Each path below is one point turned by a fixed rotation once a step. After each direction that follows a path, write how fast that rotation turns it, in degrees a step (0 if it stays still).
Each turn is a multiple of 5 degrees from 10 to 175, or 0.
Each row of a path follows its step; steps can be skipped.
Path 1:
step 2: [ -6 -16   1  -9  24 -13   9  12  22  19  -4   8  24   7   8 -21  -6  -1
   8 -36  13   4  27 -16 -21   1  -3  20 -31  -8  -5 -12   4 -53 -10   7
  15   6  -5  -8 -11 -11  -1  -1  -3  -1 -18 -15  -6  -7   2   2   7 -12
 -15]
step 3: [  4   2  25  15  17  -8   4  -1  12   0 -24  31   5   9 -14  11 -16  10
  14  -3  21 -14  -8  -9   1  42  10  -5   3   2  18  16 -29 -33 -15  13
   2  -1   6  -5  12 -18  -4  16  13  33  -1  -7   7  -2  -5   4 -12 -21
  -9]
step 8: [-10  -4  17  21  16  -7  11  22  17  27  -5  19  19   5   5  10 -14 -11
  -8 -17  21  -4   4 -19 -13  17  -9  15   5 -39   6  12 -10 -24   5  15
   8  -4   5  -6   7  -3 -39   3  17  14   0  18   6   4  -5  34   8  -5
  -1]
step 11: [-13  -2   5   6  11   3  11  10  25  16 -19  13  22  -1 -17 -27   4   8
 -20   3  20   0  18 -25 -21   3  -4  -2 -11 -12   4 -19  -1 -38 -17  22
  -2  -3   2  16  13 -12  -5  18  25  13  11  20  15   9  22  21  -7  -7
 -14]
step 12: [ 14  -3  12  13  18 -14  12   6  17  11 -15   1  21 -14 -26  -8 -13 -42
   5 -12  18   4   3 -16 -13  23   2 -10 -11 -17   4  14  -2 -29  -3 -15
  -7  -9  -8 -11  -7 -20 -10   5   1  22  -1 -13  -2   5 -30 -24 -26   0
 -13]
step 15: [ -1 -10  17   2  13 -28 -11  -2  44  10   2  11  18  -4 -14 -11   9 -11
  15   4   9   4  -7 -17  -8  17   9  19 -32   8  -1   3  -6 -44   6  -4
 -16   7 -23 -14  -2  -5 -13  -1  -2  19  -9 -24  17   0   7  16 -24  -4
  -4]
step 17: [ 14   7  10  30   5   4  15   9  15  28 -15  -8   8   2  -5 -15 -29 -22
   5  -2  26  14   0  -6  -5  -5 -25 -17   3 -22   8  -9   7 -35  -6   6
   2 -23  15  25  12  -8 -11  -6  22  20 -17  10  10  -4 -19  -5  -6  -5
  27]
step 18: [ -8 -12  -6  -3  45 -22  -9  15  19  21   5   5  10 -10  15 -12 -15  -5
  -7   7   2 -20   1 -17 -12   8  -9  -3 -16 -12 -21 -11   4 -30  -4  -3
  -5 -11 -11  -2 -10 -17 -18 -14  20  26 -10 -41 -12  -4  -8  19  -5   2
  -9]
step 19: [ -1  -1   9  15  25  15  24 -20  16   0 -20  16  -4   2  -1   0  11  31
   3  -9  40   0  30 -11  -6  27  -2   6 -22 -17  14   8 -17 -26  -5   5
   1  11  -9  -6  -2   8   4  -6   9  25  -6 -20   8 -10  -4   1   0   7
 -32]
[ 0 -1  0 -3 -3  6 -4  1  5  4  0  1 -1 -3  2  2 -6  2  5  1  6 -2  3 -5
  7 -3 -4 -1  0 -6  0 -1 -3  5  5 -7 -7  3 -1  1 -2 -4 -6 -1  1 -6 -1 -4
 10 -5  2  4  2  3  9]	40
[ 1 -5  5  3  0 -3  4  5 -1  4  3  0 -6  0  0  6  3 -2 -9  1 -4 -3 -3  0
  7 -6 -6 -6  3 -2  1  0 -2  2  8 -3  5  3  0  4 -3 -1 -5  0  3  3 -9  3
  1  3 -3 -7 -1 -8 -3]	85
[ 2 -1 -6  8  5  0  0 -1 -4  6 -3 -2 -2  7  7  3 -5 -8  4  6 -1  1  3 -2
 -5  4  5  1  4 -2 -4  2  0  6  8 -1 -3 -2  2  3  6 -2 -1 -5  1 -3  1  6
 -6 -1 -1 -2 -4 -1  1]	85
[ 3  2  9 -5 -2 -5  2  0  1  2  0  2  3  2 -6 -2  0 -6  0  0 -1  1 -1  0
 -2  7  7 -9  0 -5  5  2 -7  3  0 -3  6  1 -2  1  3 -1 -3  5 -2 -6  5  8
  6 -8  3  0  1  1 -5]	85
[ -2   0   3  -2   1   0 -11   1  -2   0  -1  -1  -2  -2   6   1  -3  -1
  -5   3  -8  -6   3  -4  -1   6   6   1   3  -2   2  -4  -6  -1   0  -1
   0   2   0  -5   4   7  -4   8   6   3   1  -4  -4   6   2   4   8  -5
   4]	140
[ 4  0 -1 -6  5 -2 13 -3  3 -3  7 -6 -3  5  0  2  1 -4  0  2  7 -4  1 -8
  0  0  6  1  3  2 -4 -5 -3  1 -1  3  3  5 -6  3 -1  0  5  2  0  2 -4 -3
 -1  2  8  1  3  0  7]	85
